In the rows, zero is written as 128.
Each row of X is roughly a mix of the hidden directions of one of 4 groups.
X:
175	125	137	122	122	156	125	174	104	117	135	171
177	137	101	151	108	110	184	129	118	126	120	130
193	168	108	133	151	123	136	123	120	123	157	136
170	184	155	146	129	126	110	109	121	128	134	94
169	161	142	92	87	138	147	121	140	95	139	118
128	155	119	125	111	168	81	119	80	114	136	112
173	93	148	130	177	115	144	137	126	103	148	144
154	184	129	120	120	159	168	148	102	121	132	115
185	152	118	131	167	105	132	125	121	117	162	152
116	78	140	172	131	109	101	118	105	158	130	151
99	113	123	163	133	130	176	151	127	156	168	109
157	156	120	94	122	174	150	134	112	83	121	123
117	136	100	154	113	67	116	109	158	143	136	105
188	162	123	137	139	122	146	136	127	132	156	168
133	115	167	146	123	135	107	140	58	136	122	117
179	186	116	119	127	144	112	119	126	115	152	148
126	173	94	114	86	148	94	106	127	119	136	105
100	143	121	150	129	97	118	73	150	146	129	90
186	129	110	141	179	111	143	144	115	128	134	148
138	159	143	107	122	186	147	121	86	104	130	125
149	139	114	149	137	79	107	122	156	144	157	170
146	183	109	109	97	155	113	129	139	92	122	106
127	171	143	90	139	184	129	103	112	139	119	125
156	158	74	137	139	149	137	155	88	143	122	123
151	133	170	104	97	150	171	117	101	100	130	122
97	80	118	155	135	126	111	157	79	133	124	141
145	103	152	176	157	102	108	83	134	124	126	138
149	124	117	172	92	127	118	78	127	141	108	98
186	145	107	129	120	114	121	145	166	124	148	91
77	137	131	116	132	149	75	109	113	99	128	111
84	129	91	97	119	120	127	95	175	128	125	112
122	97	109	168	157	142	107	163	100	133	132	164
163	149	129	95	102	148	157	173	117	99	132	114
103	65	159	124	118	100	155	140	115	117	139	138
82	95	105	148	101	94	109	106	117	122	132	100
83	128	128	139	113	105	69	95	143	117	131	132
109	133	134	117	123	110	80	68	150	120	120	149
114	94	122	129	127	126	175	167	92	148	158	112
190	152	156	113	121	164	127	140	129	107	137	149
73	105	134	128	130	136	82	96	132	150	104	129
154	89	124	87	142	135	148	152	82	112	140	112
114	125	117	154	173	87	111	113	163	154	154	129
125	178	130	106	145	108	155	119	127	161	174	141
81	122	162	83	154	126	136	144	150	125	132	158
124	129	100	169	137	71	133	92	144	122	146	119
168	154	113	147	175	125	173	121	119	137	148	137
181	111	96	160	144	111	120	141	145	97	119	152
85	77	110	134	100	109	95	106	129	118	131	115
154	109	89	176	125	100	103	95	122	134	124	107
108	185	111	82	119	116	128	143	142	142	148	103
176	119	156	140	152	108	163	115	135	85	121	144
145	138	145	134	141	191	153	117	86	127	107	134
150	114	94	186	131	108	127	146	116	136	161	155
101	93	121	103	88	101	161	152	98	138	123	142
142	142	109	80	90	146	140	121	97	116	95	102
81	85	161	124	128	144	119	156	131	146	163	129
109	132	173	140	74	109	153	119	116	111	157	123
163	122	160	144	173	101	171	134	138	114	126	147
162	158	140	110	146	178	138	156	103	132	127	160
159	98	153	176	136	135	142	109	119	142	82	130
129	180	138	93	164	144	103	107	139	105	145	146
182	155	130	160	148	123	101	94	126	114	147	146
78	87	102	140	125	94	105	149	111	130	120	107
161	149	107	154	135	134	146	162	76	117	113	152
88	166	152	133	108	148	132	104	115	160	130	88
193	141	107	160	132	105	137	116	134	110	117	156
137	150	101	70	120	92	121	117	128	120	147	163
174	118	131	170	100	105	165	127	140	117	129	158
140	128	86	129	115	149	152	188	110	139	123	102
162	180	167	120	137	134	136	109	137	121	124	88
183	167	166	126	123	157	136	132	99	120	134	132
191	108	148	128	149	126	119	121	146	95	127	160
94	137	136	161	116	92	108	76	145	127	149	144
104	72	133	138	154	122	116	177	105	130	112	136
191	165	111	150	119	156	109	134	122	127	125	149
114	151	130	80	153	135	132	175	130	112	160	155
64	103	127	115	135	128	130	124	97	127	108	88
171	168	116	122	150	152	154	156	106	137	96	139
83	142	122	99	124	161	123	110	124	124	90	86
101	140	100	117	108	120	96	84	162	114	134	91
111	81	127	158	107	94	104	127	91	104	143	114
72	127	93	135	99	135	111	138	102	153	148	104
91	123	134	81	141	148	158	176	130	134	109	132
143	101	119	145	146	144	154	180	93	143	159	138
71	88	149	117	118	140	142	135	97	112	100	126
153	129	110	154	149	100	109	129	137	134	133	195
134	157	137	85	135	140	140	156	162	142	136	178
175	124	118	115	177	150	148	131	114	137	133	170
155	144	123	90	104	103	148	128	189	125	132	134
81	106	134	123	87	155	86	146	109	132	142	134
159	133	158	151	177	116	175	141	133	115	125	145
90	114	162	111	94	163	132	151	104	116	95	127
135	115	90	153	136	92	135	189	137	115	133	141
88	139	120	101	127	150	70	107	149	141	128	109
113	138	159	142	69	123	117	114	118	95	136	165
110	149	119	170	76	95	125	118	140	144	112	153
168	163	103	155	109	119	113	112	154	83	134	130
171	162	141	146	116	138	96	81	146	139	146	136
131	135	152	117	80	182	104	131	112	113	101	122
116	105	144	147	144	99	141	124	110	141	141	196
107	119	144	153	113	146	65	103	116	102	108	133
79	93	141	129	110	82	106	114	151	136	141	114
104	129	149	136	102	120	142	175	84	143	108	160
112	138	100	141	118	114	81	81	123	109	144	93
97	138	91	103	102	112	138	112	121	128	147	72
92	135	93	94	90	96	159	121	142	123	127	107
164	101	156	125	143	100	181	149	140	145	131	146
69	152	137	91	126	108	159	120	117	129	153	119
141	151	120	102	105	146	189	158	123	147	133	105
107	144	127	145	118	118	58	111	126	107	114	157
126	150	158	104	147	162	148	105	106	178	150	128
137	114	107	139	127	96	76	113	163	115	130	169
73	103	124	121	138	104	141	99	147	141	125	84
74	107	129	117	101	94	140	135	128	171	139	112
92	122	155	127	132	177	129	144	105	114	89	99
107	115	123	151	168	93	174	139	118	143	158	107
133	86	154	111	76	127	114	133	137	82	131	127
172	169	131	87	108	146	148	128	159	113	136	141
57	131	146	114	113	151	127	120	127	127	134	91
75	150	108	125	142	82	115	99	147	134	145	140
171	145	91	128	99	118	171	130	139	163	133	115
85	91	128	154	137	110	92	89	145	142	116	120
144	177	111	135	124	147	76	96	149	119	143	134
116	118	94	116	98	92	109	113	183	112	137	113
96	119	117	140	168	124	126	173	98	164	154	130
165	92	140	159	129	145	128	159	113	96	143	164
129	112	141	146	182	158	112	157	103	103	157	140
196	150	102	140	151	123	139	142	134	141	137	155
163	147	120	129	139	89	134	122	128	118	193	141
125	96	155	142	155	96	154	115	122	166	162	154
132	85	153	140	104	92	83	113	145	117	129	101
171	159	124	138	132	113	101	98	156	131	155	168
166	157	130	118	85	132	111	98	152	94	148	111
161	172	152	116	132	177	99	103	121	120	132	118
83	76	155	154	114	115	119	136	110	140	105	143
148	135	125	160	133	108	87	100	149	150	140	177
180	156	81	134	93	128	129	115	121	124	104	135
188	136	112	131	157	146	169	158	115	121	128	124
109	140	74	101	86	139	124	144	149	154	112	113
132	168	97	78	114	134	96	140	131	115	138	161
169	122	94	133	93	153	112	152	88	116	126	150
86	110	141	131	110	146	113	109	95	106	96	86
157	175	128	106	92	100	144	111	139	166	135	139
121	99	145	130	160	123	150	182	90	143	147	143
132	151	127	161	152	63	145	125	117	128	107	152
146	109	118	196	142	123	115	125	121	126	100	164
123	91	110	122	173	84	138	122	155	147	150	108
169	179	136	115	116	139	161	143	124	92	136	109
152	156	128	141	147	125	92	79	167	135	132	155
147	140	121	151	119	98	94	65	138	121	151	127
128	90	154	142	115	132	168	171	93	120	147	144
117	129	116	136	175	127	109	87	162	112	157	96
133	122	117	150	127	90	106	109	188	107	136	99
75	92	151	102	111	131	122	166	117	117	114	148
166	159	122	117	139	149	153	158	125	149	132	180
147	139	159	119	160	166	153	166	91	129	116	143
55	113	132	97	124	123	126	103	126	112	123	110
165	187	104	132	142	124	129	99	149	121	157	131
118	147	147	100	126	168	133	85	129	139	142	78
97	110	178	131	154	131	135	104	144	84	145	112
123	146	86	106	111	109	128	108	193	123	137	128
92	90	140	128	143	81	161	153	115	145	141	143
191	126	117	152	151	134	157	152	109	115	132	152
165	172	132	102	162	131	128	129	104	97	157	145
152	132	119	134	166	110	153	109	150	157	162	85
138	134	115	85	107	134	176	173	126	104	127	144
102	104	81	122	130	113	141	116	132	152	94	82
85	66	120	129	110	112	109	101	138	139	127	140
93	132	146	105	87	95	91	138	145	149	146	149
93	109	122	111	166	82	129	106	164	139	147	131
68	138	129	85	119	131	129	103	132	120	126	89
166	104	146	154	146	118	157	169	111	128	139	167
Each list below has three rows that fit no group; the rest each fit one group, if only roughly. Name those rows in the order they come.
  q_366: 117	123	128	116	79	128	164	152	104	153	102	90
  q_114: 72	88	105	134	136	103	100	120	144	130	118	102
  q_853: 161	151	154	118	144	153	188	141	122	101	123	123
  q_166: 146	129	125	139	96	127	114	142	122	68	112	174
  q_81: 87	85	131	131	161	106	117	142	149	118	107	89
  q_80: 78	96	154	113	152	136	158	154	147	148	109	121
  q_362: 182	175	101	106	151	140	153	129	133	140	126	135
  q_713: 129	105	121	162	158	95	96	116	134	170	162	133
  q_807: 144	112	135	119	121	168	151	179	98	124	94	107
  q_995: 86	104	136	108	137	176	90	105	104	131	118	128
  q_37: 74	89	137	135	108	137	109	141	104	142	119	165
  q_176: 128	110	120	112	68	119	108	157	85	131	125	148
  q_126: 93	94	167	82	146	135	120	120	144	116	149	105
  q_103: 121	89	104	123	83	75	136	127	112	129	152	127
  q_475: 103	97	99	110	94	112	133	138	131	163	126	176
 -> q_366, q_713, q_37
  q_226: 174	164	134	136	97	169	144	112	111	134	100	119
  q_623: 90	90	188	95	126	118	131	136	130	133	127	125
  q_956: 119	121	124	130	164	151	149	165	99	156	124	177
  q_276: 157	166	85	129	144	116	103	109	160	141	161	133
  q_541: 102	128	135	115	148	124	168	170	87	146	121	161
  q_937: 147	109	137	130	139	153	112	165	85	142	131	179
  q_931: 180	167	147	124	149	164	124	127	98	129	150	138
  q_610: 88	139	86	159	124	101	97	123	142	163	146	123
  q_621: 119	105	86	146	117	117	68	112	132	110	132	155
  q_978: 170	148	125	159	123	165	141	139	103	134	173	108
 -> q_931, q_621, q_978
  q_297: 168	157	122	103	93	165	105	105	128	135	142	157
  q_516: 128	65	136	140	108	98	122	167	108	122	127	148
  q_483: 168	155	138	122	107	172	137	166	113	126	112	159
  q_797: 113	178	160	108	165	149	158	122	125	153	144	136
  q_69: 131	142	126	164	119	96	118	70	160	148	146	124
  q_548: 60	100	126	151	115	111	109	131	103	127	119	111
  q_708: 125	110	166	109	156	150	128	137	72	101	148	124
  q_394: 162	147	93	100	128	180	128	138	104	133	113	101
  q_780: 91	118	155	100	101	142	84	98	152	104	122	126
  q_229: 137	158	145	121	128	107	154	101	170	106	125	79
  q_758: 105	122	131	167	130	110	87	98	90	150	134	99
  q_86: 177	162	109	130	135	141	100	106	156	136	115	165
  q_934: 94	114	132	132	131	107	77	86	150	139	129	159
  q_18: 130	112	149	137	168	117	84	159	112	126	133	176
  q_179: 138	121	93	133	157	133	176	146	115	153	158	92
 -> q_797, q_548, q_708
  q_138: 171	115	115	161	129	86	105	119	165	123	149	147
  q_9: 82	87	97	145	148	106	124	164	112	139	119	140
  q_977: 133	138	113	113	140	125	188	163	138	143	128	172
  q_275: 85	90	143	131	152	137	84	142	106	116	131	156
  q_332: 100	99	130	96	100	107	183	148	121	145	125	112
  q_646: 73	111	91	118	128	132	137	164	120	129	150	161
  q_454: 108	137	126	95	69	137	99	103	147	139	102	118
  q_676: 105	102	126	176	138	82	153	135	115	125	162	138
  q_902: 123	136	126	137	116	130	71	81	164	136	131	102
  q_324: 144	107	100	136	185	129	126	155	100	134	166	121
  q_225: 106	162	127	163	146	129	112	80	116	136	130	84
  q_227: 97	138	129	104	156	157	175	118	95	145	120	100
  q_447: 134	126	147	103	110	130	135	93	172	85	123	91
  q_218: 185	160	120	126	127	159	120	123	139	95	162	117
 -> q_275, q_646, q_218
  q_670: 102	97	145	172	157	142	112	108	100	103	127	98
  q_146: 169	140	148	139	85	143	162	110	90	125	113	113
  q_12: 127	124	107	171	115	89	179	132	130	155	147	119
  q_731: 117	110	161	123	92	112	190	130	118	141	143	107
  q_774: 95	87	166	89	157	147	117	134	140	132	141	108
  q_165: 132	122	108	122	162	138	183	154	93	132	152	102
  q_730: 144	151	138	121	110	93	177	133	148	116	145	174
  q_571: 131	91	133	136	128	101	163	176	102	105	126	159
  q_82: 145	100	104	114	161	82	144	164	110	117	154	143
  q_620: 106	111	127	140	180	117	118	152	138	172	165	128
  q_696: 111	97	144	143	167	127	158	169	86	122	113	121
  q_104: 170	152	86	112	107	139	120	126	129	118	163	87
  q_875: 175	129	139	136	124	146	139	149	101	116	131	188
  q_597: 70	129	136	95	138	122	165	141	151	145	103	140
 -> q_730, q_104, q_597
  q_56: 169	143	151	168	151	155	94	133	111	98	142	119
  q_136: 149	160	120	130	157	136	113	131	141	138	174	181
  q_700: 161	143	107	148	129	106	100	62	132	126	124	122
  q_965: 101	138	108	89	143	144	144	156	129	134	118	68
  q_954: 121	84	110	171	147	117	127	96	98	139	98	112
  q_5: 119	145	116	176	174	104	90	114	142	130	129	148
  q_553: 115	80	135	126	144	125	123	175	106	152	106	163
  q_440: 158	155	165	105	100	128	151	137	130	125	157	174
  q_625: 86	144	115	140	111	134	89	115	111	160	144	84
  q_423: 173	130	124	116	73	119	100	117	148	118	151	152
 -> q_136, q_954, q_625
  q_595: 161	124	117	166	152	124	167	134	73	130	125	126
  q_663: 101	127	109	164	127	108	142	109	111	144	108	69
  q_96: 90	116	128	116	100	90	122	105	146	115	120	75
  q_991: 92	107	133	95	140	118	142	129	139	156	141	69
  q_920: 98	145	106	144	121	119	88	73	136	145	134	101
  q_641: 168	147	125	144	114	113	127	128	132	101	150	191
  q_871: 168	115	145	162	155	115	106	142	142	123	144	179
  q_471: 82	114	142	137	110	161	96	98	113	122	89	141
  q_219: 172	145	139	131	165	125	120	152	133	121	156	178
  q_480: 156	125	133	133	152	151	184	158	88	117	118	138
  q_736: 121	119	162	150	98	103	97	101	153	98	117	164
  q_719: 132	146	106	115	81	98	105	107	171	101	138	137
 -> q_595, q_663, q_719
  q_420: 99	91	152	125	177	138	109	152	114	155	104	137
  q_966: 118	156	156	91	115	155	136	134	168	82	124	140
  q_654: 123	139	128	125	137	140	72	121	164	127	115	181
  q_817: 73	126	113	158	125	93	135	104	141	138	156	101
  q_287: 97	114	154	103	118	121	105	95	135	118	113	71
  q_983: 110	114	96	166	133	81	142	152	101	145	156	137
  q_321: 100	106	167	170	118	121	94	108	91	129	112	127
  q_867: 128	122	135	80	139	104	162	164	131	155	162	107
  q_203: 115	109	139	82	159	175	102	149	148	115	114	138
  q_925: 123	113	146	144	153	163	112	141	121	85	75	132
  q_52: 134	131	129	97	148	150	165	138	122	132	130	61
 -> q_966, q_321, q_925
  q_926: 165	128	113	83	94	149	146	160	109	149	106	134
  q_122: 166	152	174	120	161	170	132	139	116	128	151	127
  q_442: 112	85	170	105	142	139	127	175	109	131	147	142
  q_636: 121	126	78	104	131	156	120	150	107	167	148	96
  q_927: 82	72	135	95	120	133	113	129	135	120	103	110
  q_65: 112	97	187	106	105	153	99	133	134	114	132	148
  q_497: 130	137	122	142	122	112	83	58	125	113	119	119
  q_293: 134	145	83	153	126	163	84	150	117	124	101	109
  q_564: 117	73	138	138	145	120	137	141	83	136	129	86
  q_767: 93	87	125	138	119	105	91	100	160	113	127	100
  q_727: 128	141	128	158	87	78	138	91	141	107	107	140
  q_932: 100	115	128	105	129	157	116	129	129	150	111	60
  q_798: 112	147	180	139	129	165	132	147	80	130	113	118
  q_917: 97	73	135	136	132	117	90	144	130	153	95	143
  q_277: 100	134	164	135	139	141	73	104	149	103	143	152
 -> q_122, q_564, q_798
  q_255: 112	161	94	141	90	158	105	109	119	117	89	144
  q_278: 172	167	103	102	142	149	153	153	141	142	111	152
  q_511: 157	131	114	143	141	75	134	162	143	140	148	169
  q_38: 66	116	91	128	137	141	132	148	92	147	115	135
  q_840: 99	114	118	119	107	132	96	88	182	112	124	148
  q_604: 152	91	174	118	159	138	103	146	139	102	139	155
  q_523: 90	148	83	139	117	93	108	103	136	158	133	105
  q_728: 107	97	149	138	115	75	127	138	134	143	155	170
  q_342: 97	102	136	118	145	139	74	103	147	118	119	88
  q_198: 88	134	144	108	121	158	136	148	117	113	129	190
  q_364: 144	132	94	158	134	99	112	90	138	125	161	86
  q_299: 150	108	153	176	168	102	160	150	144	124	127	135
  q_317: 133	101	181	155	150	155	108	138	96	107	118	109
  q_365: 134	175	99	90	140	169	141	147	108	120	107	123
  q_281: 104	88	176	113	138	98	108	121	164	128	136	145
 -> q_255, q_840, q_198
  q_752: 153	172	121	112	139	103	126	115	152	159	178	138
  q_396: 168	134	154	99	110	127	171	133	125	108	174	124
  q_998: 149	96	176	104	121	168	140	144	156	106	133	144
  q_15: 73	103	95	119	147	126	134	136	127	163	121	93
  q_443: 80	110	137	139	128	111	137	109	88	165	152	102
  q_478: 169	149	84	126	137	128	151	171	146	155	143	138
  q_905: 172	117	119	162	113	112	91	105	94	106	117	148
  q_744: 108	105	155	133	94	132	159	159	93	86	114	126
  q_836: 95	92	114	154	122	99	90	133	154	134	102	98
  q_296: 146	119	132	117	103	163	93	122	123	95	125	73
 -> q_15, q_443, q_296
